128 stands for zero in the data rows.
Here are some points, each followed by its number:
[176 179 127 149 171 119 123 123 102 113 109 136 100 142 130 117 113 116
 135 153 154 117 151 176 124 140 130 127 107 105 166 129 125 137 125 157
 139 122  71 151 105 108 156 155 135 131 101 141 101 158 110  85 171 148
  95 138 151 122 159 103] 0
[137 139 135 100 110 120 136 140 103 147 100 143 116 141 139  94 181 157
 136 121 142 151 150 125 130 145 109 121 116  84 162 152 156 182 154 144
  97 140 128 131 164  97 142 167  84 161 134 167 139 132 113  94 146 109
 110  88 101 160 151 159] 1
[139 157 122 126 159 143 112 146 116 103 162 106 115 115 118  98 161 150
 140 131 138 107 112 145 145 125 111 138 100 134  81 107 141 120 132 159
 170 107 101  94 102 168 143 158 145 153 122 123 127 116 114 134  87 139
 120 170 160 122 158  94] 2
[122  72 144 151 103 126 163 147 149 158 101  96 183 133 182 133 148 141
 112 131  82 137 173  56  66 103  90 106 158  95 133 171 182 113 100 149
 145  82 154 130 181  84 103  80  41 214 190 149 133 119  91 118 146 103
  93 109 125 149  82 196] 3
[ 82 151 108 152 159 122 111 103 113 120 128 137 163  99 109 144 128 115
 124 182 131  93  71 113 142 100 130 126  97 139  66 125 125 110 105 116
 156  84 117 181 114 142 158 150 158 103 119 151 155 137 151 157 103 149
 141 152 152 124 165  86] 4
[ 94 125 117 144 139 159 123 132 115 139 147 138  80 140 114 130 101 136
 143 137 171  93 140 127 144 143 148 156  95 200 125 114 121 128 164 127
 119 106 110 155  89 140 115 152 160  69 111 108 128 145 144 168 105 157
 140 150 122  99 148  90] 5
[ 87 125 147 135 139 144 125 128 144 131 181 117 101  84 100 149 116  77
  94  84 116 116 152 118 103 145 144 158  99 172  79  92  79 114 110  99
  94  87 176 132 126 152 115 113 172  48 129 107 142 151 174 149 103 135
 138 162 120  97 156 142] 6
[118 157 134 113  92 124 133 124 142 161 148 148 105 110 156 107 151 109
 137 135 164 141 144 155 131 143 139 124 129 128 119 140 131 107 131 142
 110 166 160 133 131 101 164 114  86 154 140 139 128 154 112 117 142 140
 116  84 132 137  84 165] 7
[175  94 110 124 147 159  86 164 111  84 135 136 163 154 131 170 131 113
 161 120 140 108 129 140 137 106 112 151 100 102 144 162 123 129  87 117
 135 143  93 136 107 163 105 140 141 133 116 128 114  83 105 173 102 139
 115  78 155 134 126 144] 8
[163 106 127 141 126  64 152 161 181 123  85 133 160 107 145 122 191 162
 143 141 132 146 110 128 146  74 146 126 144  85 162 136 133 135  77 173
  96 121 155 128 165  96 146  62  55 198 129 139 127  98  76  93 148  82
 127  50 126 142 106 165] 9
[121 157 151 129 115 107 103 127 124 100 154 132 143 131 109 130  88  98
 151 121 130  97 132  99 144 140 113 136 108 123 139  75 120  99 154 141
  96 156 115 119 126 139 117 147 155  92 130 112 132 117 146 133 107  95
 111 126 157  82 150 140] 10
[155 136 138 152 148 145  99 110 137 119 157 124 122 142 129 117 120  82
 141 108 153 154 127 127 154 132 141  96 102 173 129 109  75 134 125 132
 121 136  90  96  89 155 130 109 169  34  83 126 156 147 167 133 134 119
 175 171 166 102 165  73] 11
[119  83 117 104  81  98 161 135 145 143  87 135 166 136 142 133 135 139
 116 148 119 159 114 136 148  88 141 105 166 100 130 130 191 132  75 133
 133 129 143 137 167 104  94  69  72 170 128 153 132 102 111 119 143 155
  56  85  90 174 122 213] 12
[178 158 131 122 106 114 147 141 135 116  63 133 149 111 127 115 162 163
 134 152 101 138 116 134  96 124  91 105 148 111 128 155 163 117 118 106
 122 119 118 169 117 115 152 108 110 206 118 163  79 108 162  82 153 131
 104 101 111 153 140 113] 13
[158 115 162 159 139 168 113 126 127 126 165 143 111 160 148 130  94 148
 144 107 141  84 122 125 158 156 137 153 131 149 131 117  94 150 160  89
 149 149 117 104  96 144 108 161 137 117 125 116 121 132 106 154 112  98
 141 139 152 112 111 166] 14
[103 131 121 132 138 185 138 109 136 136 153 125  78  93 144 141  78  83
 108 119 128 130 145 115 140 182 145 123 128 187 131  92  86 147 141 112
 120  87 143 102 134 172 129 147 171  41 126  72 106 187 178 168 128 148
 144 175 103  78 114 104] 15
[130 153 123  96 141 130 131 128 142 116  93 132 160 123 158 140 143 175
 129 151 153 102 106 179 101 130 105 135 147 143 104 146 138 178 114 145
 109 142  97 118 160  90 135 125 109 140 130 130 127 110 131  96 130 126
 145  90  90 116 129 144] 16
[139 163 136 149 106 120 131 132 153 156 128 134 167 136 109  96 105 143
 167 160 137 133  73 149 133 146 114 155 109 111 125 139 105 124  89 130
 128 111 121 131 136 120 146 132 160 105 125 139 129 160 136 164 122 147
 111 144 116 139 107  98] 17
[151 160  85 123 161 129 123 100 119  92 154 178 133 119  67 119  91 157
 165 136 172 112 101 121 143 123 126 114 111 147 108  80 129 106 111 140
 165 130 103 135  70 157 135 157 141 116 126 116 134 124 121 115 108 128
 118 134 173 113 171  91] 18
New points follow, each followed by the numbers of its five nearest points above, looking only along the 4 directions in which the numbered points spread most, nearest first.
[ 88 169 125 127 147 144 145 119 105 104 160 137  86 123 112 150 114  91
 122  83 148 139 159 131 158 169 137 125 134 138 126 134  66 114 142 135
  91 128 169 152 137 162 156 119 129  89 109 105 180 164 171 118 124 110
 123 157 160 101 121  93] 5 11 15 10 6
[117 159  91 115 100 112 129 136 163 141 124 118 154 135 147 119 175 168
  99 159 137 167 120 174 114  94 110 117 139 115 107 129 173 109 135 157
 163 127 135 147 122  98 154 114 108 159 140 164  82 101 115  96 188 150
 114 116 142 148 150 102] 13 16 17 1 7
[143 126 127 113 159 158 109 120 119 103 143 118  64 136 106 147 108  96
  90  98 106  96 142 106 125 109 136 171  72 146 135 121  78 100 114 148
 130 159 108 116 125 160 114 142 146  86 125  90 147 113 131 170  98 153
 131 170 114 136 166 113] 10 5 11 14 2
[158 158 143 110 131 133  97 120 119 137 144  99 147 150 143 169 105 143
 130 124 138 116 112 124 172 137 131 154  98 108 159 130 103 143 153 133
 103 121  87 123 117 132 113 123 136 127 133 126 126 115 143 171 136  97
 113 112 141 141 132 163] 10 14 8 2 17
[140 104 139 143 196 168 112 126  86  97 121 107  77 161 112  85 142 107
 126 122 121 138  79 127 101 133 158 103 142  91 122  96 152 104 133 122
 163 150 124 130 147 145 129 100 143 114 127 134 111 145 141 140 103 123
 130 122 120 164 148  83] 17 2 10 16 18
[143 117 145  96  93 142 119 124 126 122 124 149 150 138 142 103 152 139
 115 151 114 129 141 129 123 133 114 121 145 159 127 127 200 131 124 115
 165 146 130 133 128 137 124 136  86 165 127 163 155 139 157 138  98 130
 117 134 137 108 115 143] 16 7 17 13 10
[ 93 166 122 140 125 104 113 107 103 145 115 124 100 131  92  99 123 111
 155 112 156 125 125  92 156 148 143 146 134 122  89 124 130 115 136 131
 139 147 120 145  95 145 192 145 152 102 123 127  87 120 132 118 142 128
 115 164 110 127 122 112] 17 2 10 5 0
[120 108 149 132 124 116 124 139 128 138 137 156  97 132  84 126  93 142
 140 102 137 131 112 137 142 101 172  95 103 148  85 131  88 170 125 124
 160  87 139 135 145 179 124 141 167  79  73 116 138 127 171 131 109 114
 196 136 125 125 171 124] 5 10 11 17 2
